Rotation paths and how fast each direction turns (degrees each step):
Each turn is a multiple of 5 degrees from 10 to 175, or 0.
Each row of a path follows its step; steps can be skipped.
path 1
step 0: 35  8  42  -32  56  -24  -47  1  7  -24  71  19  -49  -21  -19  -11  7  44  1  -14  -17  -24  -28  -53  -4  -3  30  -40  38  16  -13  20  1  -7  -26  6  -20  45  -36
step 1: 53  22  -22  5  68  3  -44  -22  7  17  35  -8  -50  -49  16  -54  -14  -1  10  -7  -29  -35  22  5  -12  -17  11  0  72  23  23  22  13  15  -32  -43  23  -8  -31
step 2: 20  -31  -19  13  16  -28  -25  -12  -28  -51  37  29  -55  4  -14  -34  6  -46  8  45  -13  -8  27  -8  18  -25  -40  3  53  16  6  47  -43  9  -14  -26  71  -25  -1
step 3: 4  -31  -13  34  -14  2  31  27  33  -31  70  -28  -56  17  -40  1  -8  -3  -5  12  -38  -47  5  -1  31  -30  -37  21  16  26  18  49  -42  -45  -26  -33  6  29  19
step 4: -56  -26  -20  65  23  -3  8  -46  28  -19  38  -48  -36  6  -43  -58  20  13  -9  -46  -29  1  -10  10  -12  -30  -17  60  6  5  11  13  -9  -55  -23  6  3  -15  -13
step 5: -2  -26  15  21  41  -31  2  -19  -3  -54  40  23  -27  40  -47  -47  -12  25  14  -24  -18  3  -50  -36  -43  -11  -16  8  0  10  -10  8  -29  -20  -3  74  -19  -1  -49
step 6: 36  14  -17  -6  62  22  -8  10  39  3  46  5  -22  -8  -1  -15  -39  9  -15  -19  -6  -57  -41  -3  -27  -6  -2  13  43  -17  7  22  -25  -11  4  26  -42  20  -99
step 7: 19  20  -31  39  52  15  -56  -26  -5  -27  21  16  17  -20  29  -32  7  -35  -26  16  -20  -34  -13  1  -22  -54  -1  -6  42  -42  6  34  -5  -12  11  0  49  -11  -73
step 8: 38  14  7  34  -27  4  4  27  -31  -28  33  19  5  14  -29  -28  3  -12  -4  37  -39  -30  -18  -37  -7  -81  -18  -25  35  -32  8  52  -46  13  -9  -26  39  43  -16
step 9: -40  0  -5  12  -23  44  -5  -18  23  1  19  -19  -28  -12  -47  -25  31  26  4  -20  -16  -43  -2  -28  2  -42  7  39  35  -31  30  54  -45  -15  -25  -67  17  61  -4
Directions:
-9  -14  -4  5  9  -7  4  -11  -13  2  -17  -1  -9  0  1  -8  5  10  11  -5  0  -9  1  -18  -9  13  -6  -12  5  -3  0  -21  9  -6  -9  -5  -19  18  -9 -> 70
1  8  12  12  6  -5  -8  20  -11  -5  -20  -8  -15  -8  -15  3  3  -11  -4  -4  -11  -3  12  0  11  1  18  8  5  -3  11  -5  -13  -6  3  16  1  2  -9 -> 0
-10  -2  0  1  -5  -6  -17  9  1  2  14  -2  -3  6  19  -7  1  -7  -3  -13  -10  -8  -7  5  6  0  9  -6  -4  -4  -9  -1  13  31  2  14  -11  4  -15 -> 55
27  10  -10  -4  -5  7  22  20  -1  17  5  -17  -3  11  -2  -10  -9  9  -1  -3  -11  -6  3  3  -7  -5  2  -5  -4  5  13  -3  3  4  -8  -1  -13  5  2 -> 140
-4  1  -3  26  10  -1  -4  -13  3  12  -3  -2  14  -16  13  -11  -1  0  1  2  -18  1  -1  11  -6  -14  12  -5  0  10  9  -9  15  -11  0  6  7  -7  13 -> 120
path 2
step 0: -42  42  0  11  21  -6  -55  -17  -31  -21  22  2  15  -16  -16  19  -46  -21  -22  -17  -26  -19  79  6  -3  15  -66  -39  -20  -2  46  -17  -16  -26  -43  27  -24  -14  -29
step 1: 19  49  -20  0  24  -54  11  8  -57  30  1  -18  4  28  18  26  56  1  -50  -87  -48  9  32  -1  -13  -5  -3  -17  21  -42  -2  -20  -9  -24  -6  23  2  22  -9
step 2: 30  -12  -13  19  27  4  61  -55  31  20  5  20  20  5  19  62  16  -3  14  -58  7  24  59  -37  -7  17  12  18  12  -15  -44  -20  35  10  -4  13  -21  -39  60
step 3: 46  -65  4  34  45  -3  -28  -16  10  19  41  22  -4  40  -38  14  -40  -7  10  39  -1  20  70  -30  18  2  -30  -33  -8  -41  -16  35  -24  37  7  29  -3  -21  -4
step 4: -15  -28  9  39  39  -14  1  16  1  -13  -23  21  -5  34  -24  -30  8  18  -1  -33  -55  51  -4  -52  11  -9  9  32  4  -52  -8  30  -64  -18  -31  -24  6  18  -71
step 5: -30  14  7  -47  52  21  -7  -38  41  -24  -28  9  33  13  20  8  -18  -30  29  -63  -6  29  18  -11  31  34  29  4  -44  16  1  -22  -9  -52  -28  -26  -22  -48  -50
step 6: 36  25  -2  -74  47  -52  -20  17  7  45  38  8  -4  41  26  16  -24  12  -8  6  -9  -17  66  24  8  5  22  -29  -23  22  -19  18  13  -34  36  8  -27  9  -49
step 7: -15  -9  -14  28  25  -58  35  -18  28  36  14  34  -8  -36  -5  36  10  45  -43  -5  -50  -19  28  -26  -33  -6  24  65  13  24  -27  61  28  -24  17  -13  12  10  -20
step 8: -17  -52  -11  67  42  0  -2  -54  17  17  15  8  22  -21  -21  13  9  -55  -13  3  -9  -34  17  -21  16  24  8  -10  -35  38  25  -4  23  -16  1  3  73  -67  -25
step 9: 13  -46  -11  8  39  -3  57  45  -32  15  -2  20  -32  82  -13  -28  55  -21  -3  10  3  -23  8  -7  31  -17  19  -35  -23  3  32  -27  -2  1  17  15  8  -8  -73
Directions:
-12  -12  4  10  -12  -5  -5  -10  0  5  7  -8  3  5  6  6  -1  -6  -3  20  11  8  8  -6  1  5  -8  20  17  8  -25  -6  -7  9  4  6  15  1  -13 -> 80
18  -13  -1  -3  -1  -3  -7  -1  18  -10  6  -9  -12  -8  10  3  -2  12  -1  0  -6  3  8  -14  -9  -20  -16  4  -16  12  -3  2  9  13  14  -8  -9  7  5 -> 90
3  8  14  10  -1  -10  -11  -8  10  1  7  -3  -2  16  0  13  5  4  8  -20  7  24  3  2  9  13  -9  -6  2  -6  -1  20  -10  5  -11  -2  -8  5  10 -> 25
-10  8  9  13  1  3  11  7  11  24  -10  -10  6  -10  4  6  -11  4  18  -10  -9  -4  -5  -2  8  -1  -2  7  -15  4  -7  -15  -15  1  7  -8  9  -11  13 -> 125
path 3
step 0: -30  -12  -13  -1  -8  -1  41  6  27  -34  31  8  -16  31  7  13  23  27  68  61  10  -66  16  -1  -18  -18  6  -42  5  -24  -2  2  39  58  -8  -19  14  -4  -12
step 1: 41  22  -13  11  40  -21  -8  53  -19  -8  -17  17  10  13  -36  5  15  -35  45  50  74  41  -5  44  0  -8  10  10  20  39  8  2  3  3  -21  22  -5  -12  41
step 2: 34  -6  -43  -57  28  27  55  -14  2  1  -32  35  -27  17  -11  -20  33  0  22  -11  -18  10  54  -22  -7  -13  25  30  -17  -5  -30  -21  -51  29  23  27  20  42  -2
step 3: -11  13  -27  -2  78  5  1  -30  -2  -54  24  -43  -20  -12  -24  12  -51  30  49  10  2  -12  -51  -43  21  14  -17  -3  0  -3  -5  -41  4  7  -31  23  -21  19  14
step 4: -11  -66  56  17  23  32  18  15  2  4  -12  -17  18  49  -20  30  1  5  2  -27  65  -8  1  37  22  -15  -19  0  -13  23  -19  32  -28  29  -14  26  -4  66  -4
step 5: -32  12  2  -20  -49  9  12  -1  27  -40  -2  19  -58  14  17  26  32  28  30  19  14  41  32  -38  31  -16  -41  -26  -14  -5  -58  6  -7  -10  -32  30  2  -29  45
step 6: 6  11  -13  10  20  -29  21  -22  20  -17  24  -24  -24  -10  -34  26  1  -37  3  -30  12  16  14  -12  -24  -31  -12  -1  17  30  86  12  -2  -21  -6  80  45  11  21
step 7: 16  21  -16  0  -11  12  -5  -26  -35  32  21  -15  -38  -15  12  57  25  27  -8  -47  30  -31  25  12  35  -25  17  -30  -21  35  -12  -48  -18  50  42  -11  -7  35  27
step 8: -49  -12  -65  4  16  -48  37  21  -24  -2  25  7  -34  14  -1  22  -22  35  4  -12  31  -21  -28  -1  -38  43  -57  -21  29  12  -43  30  17  -3  17  23  4  -8  -3
step 9: 21  -7  23  41  -30  -27  40  22  15  31  3  -10  -9  21  -21  32  29  7  16  36  70  -24  42  -11  -32  7  -9  47  -6  -50  44  -21  -11  28  -20  15  -24  12  10
Directions:
-4  -7  2  3  14  11  2  2  5  -12  -6  9  4  17  7  -1  -7  -23  16  13  -9  -2  3  -12  18  6  4  -14  3  12  3  -1  -13  -2  12  7  -11  9  10 -> 25
-2  -17  -4  11  -6  8  -4  14  -13  -1  20  -8  -19  5  -14  -13  -6  6  -6  13  7  -16  -6  -2  4  5  -2  -12  -12  1  -3  12  -8  -5  -5  -11  -7  7  -12 -> 85
-5  4  8  -3  -8  1  -16  5  -9  5  0  -17  2  24  -6  -8  -6  -5  -8  -9  13  9  11  19  9  3  18  11  -1  7  -7  -12  -9  9  9  -1  3  -2  9 -> 130
-7  -17  30  -8  -2  -2  4  -3  7  -10  11  5  0  -2  4  0  -8  0  -7  -10  -11  3  -11  -3  8  -1  0  20  -9  -4  -6  0  -8  4  -23  10  -12  -4  3 -> 55
12  16  4  9  -2  -2  10  -9  7  -13  5  12  -7  -4  -7  -29  1  -2  -17  -5  13  2  2  -19  2  -2  6  7  2  -9  5  -3  -9  -9  8  0  9  7  12 -> 95
1  -2  8  9  -2  -10  4  1  5  -1  3  9  4  2  8  -1  5  7  13  -14  7  -6  -18  18  12  18  10  -18  16  -10  -11  4  4  1  -7  -11  12  14  8 -> 95
23  -2  4  -7  -16  -4  -20  7  21  0  8  9  -8  3  -9  -5  18  -3  13  10  -5  6  5  10  -1  -3  9  -8  -3  4  6  7  -1  -8  -7  18  3  -10  -1 -> 80
path 4
step 0: 12  41  25  19  -15  2  -30  -53  66  59  -22  17  -2  -17  13  -18  -20  5  -8  -16  70  -5  -6  -9  16  15  2  7  49  -18  22  13  -29  17  -10  10  35  39  47
step 1: -16  19  14  29  -19  10  4  -4  50  44  25  -8  3  -16  13  21  29  -31  -3  20  23  32  -12  -29  -10  9  -27  29  38  -44  40  14  -38  8  34  77  51  -31  -7
step 2: -27  27  22  -3  -33  17  -27  -44  24  5  -8  30  -26  -2  59  29  -33  -2  -31  38  11  -7  -42  5  -46  32  -9  2  21  36  45  -28  -29  3  8  45  50  -26  25
step 3: -2  29  55  -23  -15  19  -47  -33  62  20  -8  5  -5  64  -20  0  -9  -18  -27  27  11  60  -6  -1  -43  -3  -25  -2  -5  -2  9  24  -13  7  -17  21  65  28  -7
step 4: 7  13  23  -53  14  0  36  -26  35  63  8  25  -9  20  1  -1  25  -38  -35  30  -4  17  -45  6  -26  47  -15  1  29  4  44  21  -17  55  -32  30  6  -13  -26
step 5: 33  6  23  13  -7  -10  -43  -48  26  -24  25  46  -25  25  10  -55  -27  -14  -41  16  0  -3  -15  30  -9  15  -2  -12  36  -2  46  13  8  46  -13  86  0  -1  -18
step 6: 17  -17  58  -23  -23  4  2  -19  32  13  -21  9  -42  27  15  30  -32  -85  -3  23  -25  -7  22  -18  -9  -37  -5  12  19  -29  34  18  33  28  -31  66  8  8  2
step 7: 30  26  38  -9  -19  -1  31  -56  -24  5  -6  47  -10  7  21  18  10  -25  -48  -4  14  1  -7  20  4  -18  -2  23  -16  -2  69  27  53  48  -27  2  68  -31  -8
step 8: 27  3  39  40  -4  29  21  -14  70  -4  7  69  21  40  27  -5  0  -31  -4  0  28  22  -16  -11  -17  -16  14  -46  -4  6  21  26  67  45  9  20  3  -18  8
step 9: 31  14  -16  -10  -43  -8  8  -39  59  5  -21  29  -14  -3  -1  13  22  -64  18  18  67  -28  35  -4  14  1  5  -22  32  30  17  40  12  29  -51  13  15  -35  13
Directions:
9  -13  6  11  3  3  18  1  -2  -4  5  -1  -3  -12  19  7  3  3  0  -23  8  2  8  6  8  -11  18  -7  -4  -12  0  12  5  5  -14  6  7  6  19 -> 40
16  3  -5  -12  -12  -16  1  4  4  7  -8  -19  18  1  12  2  -16  5  -11  -3  6  -12  -10  1  -2  -13  3  6  -3  -14  2  -3  12  -2  21  10  2  -3  -3 -> 65
8  -6  7  4  -5  14  -24  -5  15  -6  -8  2  -5  10  1  -11  -21  1  9  2  6  -11  7  -3  -12  -5  7  -15  0  -3  -10  -11  4  -5  -2  -5  -9  16  16 -> 125
18  -3  10  7  8  17  -2  6  -6  20  5  5  9  -3  -5  -8  20  15  9  5  13  -7  -18  -4  -2  5  -8  -1  -3  -17  7  -12  8  11  -2  -4  -5  2  -5 -> 100
1  12  -1  0  8  4  21  -12  -1  13  -9  2  7  28  -1  -10  -2  0  -9  -13  -4  3  -3  2  0  7  -15  -7  -19  1  -9  10  -1  -1  6  -13  0  1  18 -> 85
-7  1  8  -15  3  4  -5  -6  -5  0  15  8  -5  2  -9  -5  -16  19  -12  -1  18  -3  -4  1  23  10  9  12  -1  9  1  -6  13  -9  -6  4  0  -15  13 -> 145
path 5
step 0: 4  -1  50  -11  26  -17  24  -22  38  57  7  15  -47  28  92  -39  -3  -30  7  -3  68  -36  -41  8  15  35  -29  -28  -28  -31  -34  2  22  -35  13  33  -24  3  0
step 1: 43  13  27  39  -66  -4  11  28  22  -1  -49  -26  -22  23  -21  70  7  -4  17  14  1  6  -23  -27  0  53  -33  -33  -27  35  -22  -57  47  22  -13  43  -34  28  32
step 2: 42  4  -43  58  -57  -22  -12  -5  -27  -55  73  -44  -34  5  11  -26  29  2  6  -26  -28  25  -9  -27  -11  -37  25  43  -42  16  -10  12  45  -47  -7  21  -20  -28  35
step 3: 19  5  -17  11  60  26  43  -37  22  42  14  -52  -33  17  -16  -46  56  44  -35  -39  -1  -15  -31  -30  33  14  38  -47  -57  -19  19  11  10  -40  1  -47  -22  2  -30
step 4: 29  -23  -56  -14  -10  11  46  6  62  32  -34  11  -21  40  17  43  -5  6  5  1  -28  68  -2  -48  38  20  5  11  49  60  21  -33  -23  -22  -19  -15  -15  52  -33
step 5: -20  -45  2  33  -26  -43  -10  -19  -36  19  3  2  -16  -20  82  -28  -12  -40  49  -11  31  45  -60  -33  22  -12  -10  -18  45  33  21  40  -6  -68  -9  29  17  -22  17
step 6: -38  7  -20  31  -4  -4  28  -57  -22  17  -56  -60  17  -40  -44  16  4  -10  29  61  1  -41  -71  -22  19  48  -7  -59  -27  -34  -2  8  2  -11  -14  19  -35  -9  20
step 7: 24  28  -60  14  -27  20  19  -39  31  -5  -23  -40  -24  14  -8  -17  -51  -16  14  53  -61  23  47  12  7  1  -7  88  -5  -16  17  8  32  -12  -47  19  -45  3  15
step 8: 6  9  58  -17  14  11  -17  -19  -10  32  -5  -44  -62  36  64  -60  -14  33  34  13  37  34  45  -27  -9  -28  3  -16  -34  -4  29  29  25  -33  -36  -52  -7  -38  -10
step 9: -35  0  18  -22  -12  -12  -3  -3  28  -24  -15  -73  13  15  -23  55  3  37  56  25  45  18  -11  -34  18  -2  12  -49  13  42  -25  -52  12  4  5  -47  -56  37  -62
Directions:
-4  -6  19  8  3  5  -6  0  4  11  -3  -7  14  -1  -7  -10  -4  2  -15  -21  9  2  -1  5  1  -2  -1  5  11  -2  14  18  22  -6  -8  20  -7  5  -7 -> 145
7  3  -2  -2  -3  -3  15  -13  -2  5  17  -3  -8  11  -5  3  1  18  -21  14  -1  -6  18  4  12  8  -2  7  8  -13  -3  12  -2  -7  -14  -4  18  -2  -9 -> 85
-9  6  1  -9  1  -2  21  10  -5  2  5  -4  -1  -7  6  4  15  6  -4  -4  -5  5  -13  6  2  -9  18  3  18  16  17  5  -4  -3  18  -15  3  12  -12 -> 60
-2  -11  -9  -2  -5  4  15  -11  -4  9  -6  8  -9  -21  -7  -10  0  7  6  5  27  -9  8  8  -13  7  0  11  3  21  1  5  -4  10  -8  -1  -10  -4  8 -> 45
9  3  -9  -9  0  -1  19  12  5  6  17  5  4  -6  5  6  8  -2  -5  -22  1  11  4  -5  0  18  8  -14  -6  -2  -13  4  9  -2  0  10  0  4  27 -> 25
-7  -2  8  -14  -9  20  3  -15  6  -8  2  12  -8  21  4  0  -8  -16  -1  -8  15  -3  7  -7  -7  -4  -3  -13  5  2  9  -6  -4  -12  -4  -9  5  23  3 -> 85
-7  -13  -19  -5  6  -2  -2  -15  1  -18  3  -9  -1  12  -9  8  -3  -2  5  -11  -13  -20  -11  23  -7  2  16  -7  -4  -1  1  17  4  -1  -3  1  -4  -4  3 -> 95
